(in the rows, 128 means zero)
Each named move below is a turn or a mirror, shown by a few rows before and after it. Which moves, in which order, take the first row of each later pair to the second? The first pair is answered.
bago (before => after):
[ 68  86 117  91 150 169  83 123 143  90 128 139 129] => [ 79 117  84 135 162 137 171 144 115 136  73  89 132]
[107 129 116 114 109 108 115 125  92 142 164  97 151] => [107 129 120 111 107 112 114 122  92 142 167 101 148]
[134 122 122 156 110  89 146 117 104 146 132 100 130] => [130 106 144 131 104 110  92 106 122 119 163 125 130]
[126  59  81 179  83  77  91 110 179 166 135  90  57] => [127  58  83 176  81  79  87 111 181 165 137  95  55]
fav (before => after):
[120 150 118 104 123 124 145 137 107 138 137 128 154] => [118 146 117 106 129 134 151 129 110 135 132 126 158]
[153 132 149 162 119  73 117  62 108 107 123 113 138] => [149 128 151 161 123  77 121  60 107 109 121 111 141]
[134 142 136 139 143 157 130 108 124 103 102 120 121] => [153 161 139 134 114 122 114 140 114 114 132 121 101]
[ 93 112 103 118 127 114 154 109 108 122 128  68 157] => [106 125 101 113 107  89 140 134 100 131 149  70 144]
tovul (before => after):
[127 102 133  89 106 117  47 139 143 126 190 166 118] => [191 146 151 174 155 101 161 103 102 118  65 141 141]
[145 123 104 172  79  64  91 158 138 159 144 107  71] => [129 143  93 179  97  71 161 121  87 165 107  66 126]
[159 105 124 167 120 125 145 130 168 163 124  87 114] => [124 101 109 144 112 138 148 117 150 169 144  70 137]
dode (before => after):
[155 154 165  86  95 123  76 108  87  83 185 169 161] => [159 161 166  86  95 118  78 111  84  84 182 168 162]
[141 160 126 116 127 119 152 145 120 137 113 126 119] => [104 115 126 109 135 153 122 110 147 123 126 126 125]
[109 135 103 122 118 109 139 141 134 143 132 104 125] => [ 99 123 104 119 121 119 132 134 140 141 135 106 128]
[ 78 133  94 107 162 152 158 104  95 142 153 108 124] => [ 95 156  94 112 158 132 173 124  79 148 148 107 122]
fofil (before => after):
[143 163 141 125 142 129 149 131 112 113  94 144 149] => [136 145 155 128 136 133 123  97 112  98 109 145 159]
[154 169 133 126 110  95 150 131  83 138 128 113 144] => [144 145 146 123 101 100 109 100  86 120 153 121 150]
[152 154 139 161 104 110 144 140  89 136 112 133 151] => [145 132 158 153  97 117 103 109  96 117 138 145 155]
Then:
(2 to 3 moves a pair)
[107 185 160 128 114 139 147 130 101 120 125 142 136] => [118 181 168 142 122 149 146 128 114 114 109 152 128] => tovul then tovul then fav
[130 146 121 104 123 139 111 173 142 129 133 148  99] => [122 163 104 112 131 134 158 167 116 144 110 119 122] => bago then tovul
[175 163 152 133  83  98  92  92  76 118 173 141 147] => [160 163 132 124  71  92  94 111  74 140 187 125 147] => bago then tovul
[148 110 157 184 146 133 118  75 141  99 109 137 131] => [102 125 138 127 130 144 124  68  95 108 150 115 180] => dode then bago then tovul
[136 130 150 158 122 103 128  72 110 127 127 126 131] => [126 162 117 108 116 105 136 166 124 154 145 142 109] => tovul then fofil then bago
[143 115 143 162 147 156 105 134 182  93  81 145 107] => [108 155 113 141 133 142 173 110  99 119  86  81 173] => fav then tovul
[ 93 124 119 111 173 185 155 144 128 144 111 147 164] => [123 157 121 114 164 159 166 167 110 149 108 153 159] => bago then dode
[119 152  99 117 138 130 163 154 108 142 105 119 129] => [119 119 110 120 151 152 128 150 154 126 102 148 104] => tovul then fav then tovul
[122 161 144 103 111 125 115 123  99 107 143 131 160] => [ 96 132 135 109 120 144 114  98 116 106 139 117 167] => bago then dode
[149 109 148 162 138 123 109 128 171 123 109 135  94] => [123  98 131 136 121 124  92 141 174 135 145 125  89] => bago then tovul then tovul
[130 108 122 156 143 127 148 143 161 135 100 136 103] => [134 140 120 155 128 106 177 128 111 140 101 115 131] => fofil then tovul then dode
[167 116 140 178 128  94 144 121 147 125 117 100 107] => [147 109 129 145 100  90 107 152 147 135 171 103 101] => tovul then dode then tovul
[109 132 114 123 130 132 142 146 135 138 114 124 122] => [133 130 128 148 117 104 131 126 125 134 123 122 116] => fofil then fav then tovul
[106  96 113 149 145 141 141 104 159 146  99 105 125] => [125 108 141 118 106 121  72 114 147 122 162 135 119] => fav then tovul then bago
[146 128 167 122 129 121 118 126 141  88 108 179 145] => [151 153 158 118 107  89 128 138 106 105 128 163 151] => tovul then fav then tovul
[110 123 109 100 139 125 131 154 104 171 132 150 126] => [141 111 127 153 129  88 125 110  96 163 125 138 120] => tovul then fofil then fav
[175 177 118 119  97  79 152 142  87 152 152  96 121] => [204 179 152 132 116  98 146 106  87 114 122 122 131] => bago then tovul
[ 85 132 107  87 157 167 134 168 143 146 166 146  94] => [142 146 144 121 171 158 134 162 155 116 128 177  74] => tovul then bago then dode
[ 70  72 147  92 107 134 109  75 139  91 175 106 159] => [ 89  94 150 123 130 130 168  52 113  91 119  88 181] => tovul then tovul
[117  99 138 142 134 125 114  85 122 114 138 118 137] => [140 106 143 150 122 107 100 103 127 118 148 129 119] => tovul then fav
[ 91 118  87 153 166 169 195 131 143 133  78  97 151] => [ 58  67  85 134 119 157 103 130 167 132 172  97 127] => fav then tovul then dode
[187 142 149 140 142  93 121 171 161 121 119 121  93] => [ 94 120 120  95 147 141 152 107 121 129 138  65 169] => tovul then dode
[130 155 102 110 150 151 174 173 122 135  91 138 130] => [135 153 127  87 147 166 135 169 133 108 111 170 128] => bago then dode then fav
[174 114 136 172 134  61 123 149 122 120 127 134  99] => [112 104 135 133 171 137 161  86 101  92 101 124 167] => fav then fofil then tovul
[136 162 117 131 111 125 119 179 131 167 139 127  99] => [118 160 108 117 109 131 120 170 120 169 150 115 114] => tovul then tovul
[155 151 125 133 115 101 129 163 118 142 153 132 119] => [119 114 137 127 156 170 128 108 143 109 124 144 149] => fav then bago
[123  89 122 151 107 104 101 108 134 142 145 109 113] => [112  87 104 154 125 113 126 122 144 155 127 101 109] => fofil then fofil then dode
[153 161 154  90  79  73 112  88  44 102 163 132 178] => [166 158 109 162 118  57 202 128  73 155  73  96 141] => fav then tovul then bago
[100  88 102 138 150 146 142 101 110 136 102  89 143] => [123  99 119 114 103 106  78 138 107 134 172 114 115] => bago then fav
[113 138 126  82 110 137 109 111 122 126 147 126 122] => [125 125 118 102 111 126 103 130 149 133 141 132  92] => bago then tovul then dode
[ 93 105 141 119 123 152 110 110 109 112 133 122 175] => [126 137 154 123 108 122 115 119  81 114 136 125 173] => dode then fofil
